In the rows, 128 means zero.
which system made each run:
seq 1, V (8 x 26):
[[112 113 134 134 177 110 101 164 142 152 148 147 136 133 132 198 119 112
   93  57  99  67 130 134 110  99]
 [ 97 132 112  99 176 127 118 164 152 118 149 117 130 127 142  73  94 134
  186  91 198 175 127 133 121 122]
 [166 145 145 145  86 129 154 130 108 110 159 150 138  92 155  97 148 133
  165 208 132 170 175 108 148  93]
 [152 129 150 132 134 103 129 127 119 164 124 167 146 119  91 176 136  67
  117 121  60  74 165 108 130 165]
 [ 98 103 129  60 148 151  95 121 148 126 116 108 137 131  99 119 108 131
  144  79 158 124 118 149 111 220]
 [119 145 135 143  95 154 131  69 134 109 127  92 133 120 125  80 136 184
  125 209 175 163 111 112 131 120]
 [158 137 107 188 101 102 167 108  99 147  72 138 112 150 117 148 149 107
   88 143  59 103 104 113 129 106]
 [112  95 118  93 141 145 104 166 131 128 122 122 119 146 149 175 122 141
   96  40 109  92  93 178 109 139]]
seq 2, B (8 x 26):
[[114 139 167  96 148 144  87 127 148 131 185 128 155  68 132 117 126 108
  174 174 168 155 175 105 141 121]
 [138  87 109 138 141 106 146 111 117 107  81 171 146  97  83 124 150  94
  174 152 117 137 178  93 121 190]
 [161 124 156 104  82 132 145 106 114 136 127 145 163 142 110 126 119 169
  116 112  98  75 138 146  93 221]
 [103 154 158 102 114 163  88  71 145 169 115  62 137 116 102 111 117 124
  106 151 137 121  75 123 126 162]
 [ 95  74  79 141 132 150 118 101 121  95  38  99 106 107 121 143 163 130
  114 134 127 149  77 132 121 122]
 [136 113 119 173 125 116 148 140 116 124 118 135 145 138 161 152 132 197
   84  92 106  78  93 142  82  77]
 [118 181 146 130 154 124 112 169 133 185 147 100 143 111 173  94  96 118
  145  89 131 133  76 132 115  60]
 [113  91 117 106 150 146 102 178 126  96 134 139 125  67 169 133 150 100
  184 133 151 181 151 135 141  82]]
seq 3, X (8 x 26):
[[105 102 139  85 127 173  71 146 124 133 110  96 120  62 162 159 158  80
  136 131 112 152  96 148 145 100]
 [ 88  69 103 155 188 117 111 122 144  89 101 150 153  83 115 147 146 154
  152 128 166 129 153  97  97 115]
 [154 152 134 153 127 100 172 153 110 146 109 142 175 117 156  58 102 175
  171  95 126 120 102 125  70 127]
 [145 145 172  83  90 167  95 152 109 163 136 105 146  62 171 124 140  92
  151 140  92 142 101 148 136 116]
 [ 89  66 124 118 171 142  82 107 142 107  90 133 145  62  97 170 161  96
  147 145 139 128 153 103 124 152]
 [131 103 110 150 135 110 164 115 119 109  83 143 171 122 120  80 116 200
  156 106 149 116 116 117  66 166]
 [154 170 167 119  77 154 126 130 106 171 124  88 156  90 174  83 124 147
  134 144 102 129  66 144 109 107]
 [ 95  91 126 114 148 155  74 118 129 136  82 102 123  62 124 174 163  65
  126 143 104 135 104 120 143 108]]
seq 4, D (8 x 26):
[[123 151 184  66 114 159  82 104 145 166 164  95 160 102 111 116 108 119
  136 135 138 111 125 132 125 192]
 [ 96  93 103 125 128 154 109  70 134  99  70  97 116 103  89 117 156 120
  140 183 159 168 117 107 138 163]
 [155  99 107 172  89 118 170 103  97 108  66 143 140 137 127 130 151 181
  102 131  90  96 103 130  88 143]
 [126 159 155 122 122 140 110 137 125 184 127  87 144 128 155 132 106 144
   90  78  96  84  53 151  98 105]
 [ 80 101  99 107 167 157  84 155 144 110 110  95 101  99 156 138 138 102
  141 107 159 172  92 147 144  76]
 [134  89 100 176 150 105 156 160 119  75 128 175 134 108 157 140 150 162
  147 134 140 140 168 115 112  64]
 [160 178 164 143 142  90 152 170 120 178 167 157 171 120 150  96  94 126
  160  99 103 100 144 115 101 111]
 [120 139 159  53 133 155  86 148 136 146 161 115 137  87 131 111 116  74
  182 130 145 160 149 137 149 169]]
seq 5, X (8 x 26):
[[166 154 106 141 134  87 168 187 104 145 117 169 114 138 146 103 119  65
  173 100  87 153 144 126 142 106]
 [145 104 169  75 108 148 103 161 130 114 195 164 144 108 145 179 136 125
  131 115 113 104 191 152 133 158]
 [110 145 146 116 161 114 116  86 158 143 148 129 151 129  65  98 102 114
  155 156 169 128 170  86 129 191]
 [171 129 105 131  64 126 180 105  95 108  78 137 111 153 113  85 140 130
  142 158 103 153 125 136 135 192]
 [137 133 164 128  76 158 106  86 124 144 144 105 132 128 129 179 146 158
   53 156  93  76 110 140 125 128]
 [ 75 131  98 132 178 127 101  95 158 148  86  82 101 163  84 134 112 101
   97 100 150 127  78 118 132 136]
 [126 108  75 145 113 135 159 152 116  74 111 123  85 166 168 111 138 176
  126 119 155 174 105 158 132  80]
 [136 166 152 174 142 110 126 151 135 154 184 137 137 125 164 149 122 138
  102 135 115 106 135 113 129  24]]
seq 6, R (8 x 26):
[[139 145 108 107 123 118 158 137 112 152  69 111 127 151 119  61  99 116
  164  79 116 145  80 145 108 191]
 [130 103 162  87  77 188  87 129 116 120 138 101 141  67 177 156 162 148
  116 152 115 133 105 164 128 113]
 [ 89 122 120 188 194 101 110 101 146 153  91 120 148 100 102 149 132 115
  115 132 128 102 109  77 104  78]
 [136 114  85 120 138 113 167 178 113 109  91 141 121 158 154  86 106 152
  164  50 134 146  99 162  99 143]
 [147 159 185 109  90 159 107 150 122 147 194 115 157  80 189 120 129 154
  135 157 127 130 127 144 123  77]
 [107 126 118 152 196  98 112 133 137 157  98 140 140  87  98 138 132  43
  161 131 114 133 141  80 136 110]
 [133  74 103 104 134 126 147 161 120  77 116 169 145 127 137 119 127 171
  167  80 147 128 157 153  92 183]
 [142 176 189 124  98 143 120  98 130 166 171 104 179  96 139  85 109 174
  135 173 140 115 119 113 106 131]]
seq 7, K (8 x 26):
[[135 114 128 150 130 115 123 116 107 166  58 134 137  97 104 169 152  71
  109 115  52  84 101 112 115 140]
 [102  83 118  85 138 150 107 131 141 105 117 121 140 141 123 145 117 177
  115  61 149 100 105 166  92 191]
 [111 150 132 152 118 147 126  99 134 122 127  83 145 108 157  70 125 193
  136 173 179 163  85 120 110  81]
 [150 131 108 165 126 110 149 165  94 150  68 137 126  93 163 127 150  79
  148 117  68 139  94 122 124  68]
 [127  90 146  98 147 129 104 174 133 126 159 157 156 113 152 182 123 147
  123  55 111  74 146 159  92 143]
 [ 94 146 151 120 172 132 104 112 160 135 160 105 167 100 122  76  97 164
  169 139 199 147 129 103 103 127]
 [161 131 115 138 101 121 162 141  92 124  78 143 135  82 144  78 148  91
  194 167 104 179 133 114 133 128]
 [156 103 163 119 100 129 122 126 108 144 127 160 162 100 127 185 146 126
  102 115  62  58 148 135 103 169]]
seq 8, V (8 x 26):
[[123 159 143 152 129 136 126 138 137 119 187 111 134 108 177 100 124 169
  138 173 174 165 131 117 134  36]
 [152 139 112 168 151  84 157 161 110 147 111 172 120 118 126 141 139  56
  152 131  77 134 159  97 145  88]
 [133  89 144  63 138 136 110 172 130 116 155 164 149 109 134 158 122 120
  159  69 120 105 171 157 112 193]
 [104 160 168 106 142 144  98  86 159 144 173  98 160 106 104  88 106 143
  151 174 185 143 145  99 129 150]
 [152 132 103 157  96 117 167  90 102 124  57 133 115 126  93  96 151  90
  145 185  99 156 128 100 145 163]
 [145  92 141 110  85 147 124 115 112 121 112 135 138 135 126 184 146 158
   76 101  78  66 119 160 102 180]
 [ 77 151 132 127 166 142  93 101 159 160 130  69 128 151 115 113  97 151
   96 100 168 116  66 126 114 114]
 [126 121  76 161 116 131 158 135 110  91  82 114  92 135 160  86 146 139
  147 152 145 193  96 133 141  69]]
seq 9, R (8 x 26):
[[172 159 154 121  91 110 159 133 128 128 202 163 125 189 120 132 106 151
  107 128 117 100 180 140 138 163]
 [123 166 150  89 120 140 106 101 148 150 167 109 100 156  85 132 116  64
  119 163 137 141 156 119 181 171]
 [118  84  93 126 113 140 132  84 132  72 106 135  88 152  83 161 162 117
  109 174 141 149 167 124 163 169]
 [146 143 126 161  90 118 162  79 129 121 131 129 119 194  97 141 123 185
   63 145 118  86 128 127 117 152]
 [126 177 124 111 104 141 125 114 133 161 130  82  78 195 115 125 108  96
   79 116 113 132  80 152 167 132]
 [107 105  98 129 119 152 108 130 134  86 140 115  65 152 141 183 159 112
   86 151 135 158 133 148 179  72]
 [132 142 106 195 148  87 163 125 139 112 160 159 107 191 119 153 122 156
   87 135 134 109 158 108 136  71]
 [157 182 121 114 114 103 162 164 129 143 178 142  90 206 129 105  91 101
  126  99 120 139 146 149 162 135]]
seq 10, K (8 x 26):
[[ 99 103 159  82 145 159  63 112 151 144 148 111 134 105 106 200 137 102
   90 110 115  81 132 139 131 162]
 [ 84  99  86 144 168 128 130  89 151  87  91 113 125 136  91  95 125 162
  146 139 196 161 126 106 114 151]
 [179 158 117 164  64 117 190 132  89 124 106 137 123 149 163  77 133 163
  133 151 101 147 103 139 121 107]
 [132 147 162 115 120 138  93 147 125 181 145 112 128 113 148 183 132  90
   82 100  68  80  98 146 132  99]
 [ 67  82 102 101 198 137  85 138 162  97 128 120 122 119 112 153 124 122
  142  89 182 141 137 130 123 132]
 [147 133 109 165 116 108 179 130 119  88 140 152 140 137 149  68 123 193
  165 162 168 166 152 113 111 107]
 [173 184 166 141  96 110 146 147 102 191 140 136 143 118 146 116 120  83
  130 133  57 105 119 121 133 107]
 [100  91 139  65 155 154  70 140 146 134 134 124 125 102 108 186 134  73
  126  91 121 109 144 144 138 177]]
seq 11, L (8 x 26):
[[163 151 158  67  56 164 129 139 112 125 170 120 117 121 152 103 131 111
  151 164 123 166 146 158 164 164]
 [111 117 138 147 137 130 102  75 143 136 129 132 119 118  76 187 156  82
   89 185 110 105 166  89 158 134]
 [122 105  78 145 153  94 165 119 130 106  81 149 114 191  85 119 112 148
  122  75 133 112 127 130 105 189]
 [145 161 139 104  58 164 139 115 117 129 142  84 115 153 163  84 119 181
  109 143 140 150  78 168 131 133]
 [115 152 125 157 140 130 105 110 130 161 104  95  99 112 120 151 147  57
  103 169 101 143  98 102 165  63]
 [114  82  75 146 172 103 143 174 131  89 112 165  98 165 131 172 133 126
  119  62 125 119 145 144 123 107]
 [139 171 152 121 115 131 137 146 141 130 208 121 141 164 165  92  90 204
  124 117 171 127 129 148 114  99]
 [144 179 146 126 128 118 128 138 124 164 145 123 118 107 125  94 124  45
  168 173 114 169 146 102 172 104]]
seq 12, L (8 x 26):
[[158 136 112 143 115 108 156 124 102 132  87 154 119 105 107 103 149  55
  172 176  95 168 157  95 155 143]
 [143  83 133 111  99 138 125 125 118 107 129 157 128 145 117 201 149 144
   82 104  85  70 153 157 117 179]
 [ 90 161 139 120 153 134 108  81 161 159 138  80 138 162  88  93  89 159
  107 118 174 115  93 118 112 161]
 [133 126  83 136 104 138 152 128 106 104  64 108  93 120 140  76 150 100
  165 162 131 205  97 130 151 114]
 [144 110 135 162  99 134 130 135 111 122 129 143 121 125 158 200 161 148
   68 131  77  85 123 143 126  69]
 [ 96 160 132 129 198 101 113 149 158 175 150 114 134 163 115 119  79 118
  120  55 145 100 104 121 109 116]
 [126 123 107  93 122 149 132 163 129  86 149 126 107 119 164  81 128 124
  188 143 178 210 146 147 153 114]
 [159 134 158 171 100 116 137 115 115 125 166 161 146 100 137 162 157 132
  110 195  99 106 181 101 136  79]]
seq 13, E (8 x 26):
[[106 101 140  58 143 150  83 133 152 122 160 130 118 139 101 176 121  98
  119  93 138 110 160 153 144 202]
 [ 98 129 105 151 145 130 135  77 156  89 140 109 116 160  97  93 120 178
  124 176 204 163 144 104 136 125]
 [178 155 114 172  67 110 188 117  90 134  92 139 112 155 137 100 141 123
  114 162  75 137 110 125 138 115]
 [133 128 157  85 104 156  89 136 126 159 144 113 117 132 133 193 134  90
   78  97  73  83 112 162 142 150]
 [ 64 115  99 120 188 138  91 116 171 109 138  94 100 151 106 134 113 130
  116 112 195 151 117 125 141 108]
 [153 134  87 177 109 107 185 145 108  90 124 147 105 160 162  92 135 169
  140 149 141 172 132 129 134  64]
 [174 166 172 127  97 117 132 160 108 171 175 149 137 128 156 161 127  94
  109 123  61  91 148 137 141 104]
 [ 89 123 130  77 183 133  83 139 164 142 155 122 112 137  92 154 107  63
  140  92 151 131 155 129 153 168]]
seq 14, B (8 x 26):
[[110  99 115  85 103 180 103 133 116 115  79  82 121  96 162 113 142 144
  134 109 134 154  57 172 115 142]
 [102  95 133 176 146 138 103 109 134 115 120 122 151  80 147 170 159 177
   95 153 135 103 114 109 100  55]
 [130 140 113 161 176  88 148 170 118 165  86 140 156 112 146  99 107 113
  161  62 103 109  89 116  85  96]
 [139 119 156  74 111 161 110 183 121 117 166 130 153  80 195 110 126 152
  173 105 142 149 131 165 111 118]
 [110 118 158 141 162 125  96 111 141 134 150 144 170  52 116 141 143 113
  158 182 144 125 176  79 119 106]
 [146 101 114 123 145  98 154 140 110 131  72 168 159 106 100 104 123 105
  179  94 102 117 147 113  95 204]
 [149 125 177  78  73 165 114 107 123 133 154 117 169 107 136 118 123 183
  126 136 129  99 128 154 100 197]
 [ 93 132 144 137 141 146  89  63 143 162  83  80 148  82  90 122 138 107
  119 174 132 123  91  93 122 142]]
seq 15, D (8 x 26):
[[141 133 102 171  98 116 161  92 113 130  83 118 103 189 106 144 133 151
   64 122  91  94  87 135 122 134]
 [118 147 119 119 122 141 117 144 130 150 130  92  90 182 148 156 114 129
   70  74 105 106  67 171 137  97]
 [ 93 120  95 137 163 135 107 157 149 103 152 114  78 153 150 163 133 118
  105 109 156 155 120 144 158  45]
 [138 133  94 175 161  83 163 174 128 101 160 175 103 165 144 136 124 125
  139 115 135 144 173 118 142  59]
 [163 174 153 117 132  97 147 176 130 152 209 167 131 158 139 117  94 102
  150 106 120 122 183 130 145 122]
 [124 150 153  81 133 134 104 124 149 135 191 135 116 137  97 129 114  72
  151 159 153 151 190 116 173 172]
 [131 117 115 126 115 122 146  77 134  97 124 148 114 154  65 126 140 117
  129 184 145 139 188 103 153 199]
 [156 152 132 139  74 122 161  76 118 140 111 123 123 184  85 119 121 151
   83 145 102  95 120 128 124 194]]
seq 16, E (8 x 26):
[[114  76 102 132 147 121 130 122 145  75 143 161 115 173 102 186 135 170
   90 100 145  93 173 138 118 155]
 [142 202 140 148 111 112 157 108 139 158 166 103 129 187 125  66  85 172
  112 138 157 128 105 120 125 114]
 [152 144 125 100  82 150 128 141 104 135 110 114  88 115 146 123 152  51
  142 165  91 178 116 145 180 120]
 [106  72 119 132 149 134  96 120 144  95 141 149 112 133 108 223 157 123
   77 120 118  90 167 132 137 125]
 [115 169 106 158 164  93 157 122 150 139 149 118 118 207 107  87  80 167
  114  93 169 121 114 119 114 120]
 [168 167 131 104  64 149 151 155 103 125 147 116 100 134 173  80 131 108
  154 159 117 188 118 158 166 107]
 [122 103 145 130 132 138  90 120 136 124 154 146 115 101 114 214 165  78
   94 162  94 105 176 115 161 107]
 [103 125  93 142 186  89 143 125 155 121 126 144 111 203  77 131  95 134
  115  71 155 107 145 117 119 161]]

runs to name:
seq 17 (2 x 26):
[[144 170 132 133  80 143 135 102 118 161 119  87  96 177 129 139 123 121
   61 131  87 107  70 150 149 119]
 [ 85 113  99 122 151 151  89 120 152 111 129  96  71 163 117 183 138 105
   72 117 142 135 105 145 161  92]]
  X
seq 18 (2 x 26):
[[ 98 108 109 124 191 120 113 183 147 100 166 144 129 121 159 134 116 146
  158  82 179 148 150 134 118  72]
 [152 155 132 153 140  99 158 166 124 118 176 164 143 110 157  82 118 133
  184 156 154 167 178 104 133  78]]
  D
seq 19 (2 x 26):
[[127  85 131  90  99 173  96 135 112 104  99 117 121  54 154 149 174  92
  154 165 111 168 128 144 149 126]
 [ 99  85 120 177 178 103 117 107 142 117 112 154 154 117 101 184 141 156
   97 116 126  70 148  96  91 113]]
  E
seq 20 (2 x 26):
[[125 116 138 126 123 147 125 155 122 107 146 119 164  82 192  94 128 201
  160 124 164 146 109 144  90  81]
 [140 152 167 147 143 115 115 149 118 175 134 136 174  49 156 118 132  98
  166 145  99 122 127  96 111  79]]
  L
seq 21 (2 x 26):
[[159 149 113 135  98 128 162 183  97 129 119 125 118 131 198  90 125 145
  149 100 108 157  83 164 120  71]
 [133 138 165 126 145 126  98 174 129 158 178 145 148  80 168 172 135  92
  130 120  99 108 147 126 133  59]]
  R
seq 22 (2 x 26):
[[160 190 133 172 119  88 163 137 117 178 142 134 115 182 129 125 104 106
   92 113  79  94 113 120 134  88]
 [120 124 122  69 125 151  97 165 137 128 158 120  80 165 135 172 123  74
  109  83 117 134 133 171 169 142]]
  X
seq 23 (2 x 26):
[[122 134 118 140 108 141 130  79 131 101 122 112 109 113 107 100 151 113
  146 222 162 186 151  96 166 121]
 [158 112 110 185 111  97 169 109 101 128  77 162 134 146 109 164 152 133
   90 129  65  80 131 113 109 133]]
  X
seq 24 (2 x 26):
[[150 156 106  92  94 134 149 139 110 142  87 106  91 155 125  78 119  71
  157 122 111 178  95 148 160 170]
 [119  96 125 129  96 164  98 104 128  92 138 116  91 129 133 203 171 130
   66 171 115 125 139 142 162  96]]
  L
seq 25 (2 x 26):
[[146 135 144 157  97 115 150  67 129 126 135 144 143 161  83 140 132 166
   86 171 112  81 159 105 118 177]
 [123 155 121  99 107 140 127  96 133 160 100  87  95 189  90 119 107  99
   90 110 113 122  84 147 148 193]]
  R
seq 26 (2 x 26):
[[139 189 129 124 107 130 147 122 120 157 114  92 118 129 135  40 111 101
  167 163 142 187  91 117 149 118]
 [151  80 125 120  96 145 120 147  97 108  96 152 118  79 148 186 179  84
  126 142  66 126 144 143 141 125]]
  R
seq 27 (2 x 26):
[[128  97 165  81 146 134  90 144 134 138 155 159 164  85 114 180 133  98
  141 103 103  84 175 130 114 187]
 [ 98 135 142 102 157 134 106  85 154 140 122 102 158 112  84  79 103 137
  165 141 180 140 131 102 110 194]]
  V
seq 28 (2 x 26):
[[101  95  83 123 127 144 134 108 132  94  74 101 109 166 119 120 126 179
  102  92 153 130  75 155 108 159]
 [119 159 129 163 111 144 128 118 130 128 146  89 120 135 175 105 127 185
  100 157 154 147  79 132 125  38]]
  X
